In the data rows, zero lies at 4.5, halfway between 4 and 5.
Some points, each followed by its number:
[2,4,3,6,4,6,3,5,4,4,4,5,3,8,4,3,4,6,3,4,6,6,2,5,6,5,6,3] 0
[7,5,4,3,3,4,5,4,7,5,6,4,4,4,4,5,4,5,4,2,4,5,5,5,4,3,3,6] 1
[6,4,4,3,2,3,6,6,6,5,5,5,4,4,7,6,7,7,3,5,5,2,5,6,2,3,4,5] 2
[3,7,3,8,4,2,4,4,3,4,6,4,7,5,4,4,7,3,0,4,5,5,1,7,5,7,4,7] 3
[4,6,3,2,6,3,5,1,6,3,5,4,6,5,5,7,5,4,4,3,3,5,7,8,4,4,3,5] 4
[5,1,4,8,8,1,5,3,2,8,5,2,4,2,1,5,6,5,8,7,5,6,7,3,9,6,6,7] 5
[0,2,3,6,2,6,7,2,5,8,4,5,8,4,3,3,1,2,5,4,6,5,5,3,7,3,2,5] 6
[1,5,1,7,5,4,3,3,4,7,2,4,7,4,6,9,4,4,7,8,9,9,7,5,6,7,1,6] 7
[5,6,5,4,6,4,4,4,5,4,4,5,4,5,5,4,4,4,4,4,4,4,4,4,5,4,5,5] 8
[3,2,4,5,5,7,4,3,3,7,5,2,5,3,2,4,3,1,4,4,4,5,6,5,6,3,4,5] 9
[5,3,1,7,5,4,9,4,8,9,0,4,6,4,3,7,8,3,7,4,5,1,1,0,5,2,5,3] 10
[1,2,4,7,4,6,4,5,4,3,5,4,3,9,5,1,6,6,6,4,7,9,1,1,6,6,6,4] 11
[3,7,5,5,3,6,4,5,4,4,4,5,4,5,4,5,4,7,5,6,3,5,3,4,5,3,5,3] 12
[5,4,3,5,6,7,7,6,2,4,6,4,3,4,5,4,4,4,0,3,2,4,6,5,9,4,6,6] 13
[8,3,6,4,4,2,4,5,6,5,5,5,5,4,7,3,2,5,5,4,3,5,4,4,5,7,4,5] 14
[1,6,1,4,8,5,6,0,4,5,4,3,7,5,2,8,6,4,3,4,1,6,6,4,6,4,5,5] 15
[5,6,5,4,4,5,4,5,6,3,4,5,4,6,4,4,4,6,5,3,4,5,4,4,4,5,3,4] 16
[6,7,6,4,6,5,7,4,6,5,4,5,6,6,6,6,4,3,6,3,5,4,6,4,5,5,4,5] 17
[4,4,4,5,4,4,6,4,6,4,4,3,4,6,4,4,7,7,4,4,6,5,6,6,3,2,2,6] 18
[4,3,4,3,5,6,4,4,1,2,6,3,2,6,5,4,6,5,3,3,5,6,6,4,5,4,6,6] 19
[7,4,5,3,5,3,4,4,5,4,5,3,5,4,5,5,5,4,6,4,6,5,4,4,4,5,5,6] 20
[3,4,4,6,4,6,6,4,3,5,4,5,5,4,3,5,5,4,4,5,5,5,4,4,6,4,5,4] 21
[4,2,6,3,5,4,5,5,6,4,3,5,3,6,6,5,6,4,4,7,8,3,3,3,4,7,6,4] 22
[5,4,5,2,2,3,4,4,7,7,5,4,3,5,5,3,6,8,6,4,6,4,5,4,3,1,3,5] 23
[7,4,3,4,4,5,4,4,6,4,5,5,3,6,4,7,4,6,7,4,4,5,3,5,4,7,5,6] 24
[5,4,8,0,1,1,3,9,4,5,3,6,3,3,7,2,2,1,5,3,2,3,6,5,0,3,7,6] 25
[9,3,9,0,4,3,2,6,1,4,4,2,1,0,7,3,2,3,7,3,4,0,9,7,2,4,6,7] 26
[6,4,4,3,4,4,4,6,4,4,3,5,5,3,6,7,0,1,5,3,4,4,6,8,2,7,4,3] 27
[3,5,5,9,6,6,4,4,5,3,2,2,6,5,8,4,5,2,3,6,4,6,4,5,5,4,2,4] 28
[7,6,5,3,4,4,3,3,5,4,5,4,5,5,6,5,3,4,4,4,4,4,4,7,2,4,3,5] 29
Which five points above are nearest to each new point by angle, seen from the average point of the numbered points? Their numbers follow each, nearest first.
[6,1,6,4,4,4,7,5,3,6,4,5,7,5,4,6,5,6,4,5,4,4,6,4,2,3,5,3] 2 10 23 25 21
[5,4,6,2,3,5,6,4,4,5,5,4,3,4,4,3,4,4,5,4,5,5,5,5,4,5,4,4] 26 25 23 1 19
[6,5,5,5,5,5,6,5,4,5,4,5,5,4,5,6,5,4,5,4,4,5,5,5,4,5,5,4] 17 27 21 24 10
[5,7,3,7,6,5,3,4,5,4,6,4,2,4,3,4,6,5,3,4,5,2,2,7,5,7,4,7] 3 24 8 0 13
[5,3,5,3,5,4,4,5,4,5,5,3,4,3,4,4,4,4,5,5,5,4,5,6,4,4,5,5] 26 25 20 9 27
[2,6,3,2,4,4,3,4,6,5,5,4,3,4,7,4,5,4,1,4,5,5,4,5,3,5,3,4] 29 2 4 3 23
[8,6,3,6,6,5,3,4,5,7,5,4,4,4,3,6,5,3,6,5,2,3,4,2,4,4,8,4] 10 8 24 5 20
[4,4,5,4,4,6,5,4,4,4,6,6,5,4,5,5,3,3,2,4,5,5,5,5,5,3,4,5] 13 9 6 21 19
[7,6,6,3,5,2,5,3,7,6,5,5,8,3,4,7,3,5,7,5,3,4,9,7,6,5,3,3] 4 17 27 14 29
[6,6,5,2,7,5,4,5,3,4,5,5,3,6,6,8,6,5,5,5,7,5,5,5,3,5,6,4] 22 20 19 24 17
[5,4,5,4,3,5,7,5,4,4,5,6,7,5,4,5,4,6,3,2,2,3,5,6,3,3,3,4] 2 1 16 29 4
[5,5,7,5,4,4,5,5,4,3,4,4,4,3,3,3,6,3,5,6,4,5,5,4,4,4,5,4] 25 26 12 21 8
[5,3,4,2,3,1,4,5,7,6,5,4,4,2,4,5,3,4,8,4,2,6,5,3,5,5,5,6] 14 25 20 1 24
[6,4,7,4,5,4,6,4,3,4,6,4,4,1,4,3,5,3,7,5,4,5,5,2,5,4,3,3] 26 5 20 14 9
[1,4,2,7,3,6,6,3,6,7,4,1,5,6,2,5,8,6,1,6,7,5,4,5,4,1,3,5] 18 21 10 6 15
[4,5,4,5,4,5,4,5,4,4,5,5,5,5,3,5,5,6,3,5,3,4,6,5,5,4,5,4] 12 13 21 15 0
[5,8,6,5,3,4,2,4,3,4,3,5,4,3,6,5,4,6,6,7,4,6,7,8,5,5,5,5] 12 26 29 7 27
[4,7,3,5,4,3,2,4,4,5,6,5,4,3,5,3,5,3,2,5,4,5,2,4,3,7,7,7] 3 8 25 0 29
[0,7,3,9,1,9,4,1,5,5,7,2,4,5,1,1,5,5,3,7,5,7,1,4,9,4,2,3] 21 0 12 11 6
[4,4,6,7,5,6,4,5,7,3,1,2,6,4,8,4,3,2,5,6,5,6,4,4,4,3,2,4] 28 7 6 27 17
[5,3,3,4,3,2,6,4,8,9,2,4,4,2,6,6,6,2,6,5,5,3,2,1,6,4,4,3] 10 22 6 23 2
[3,6,5,5,5,5,6,4,4,6,4,5,6,3,4,4,3,4,2,5,3,4,4,6,7,6,4,5] 13 21 3 6 15
[6,2,3,4,5,5,7,5,7,5,5,4,4,7,7,4,2,8,3,1,1,4,2,3,5,5,5,7] 14 24 1 13 16
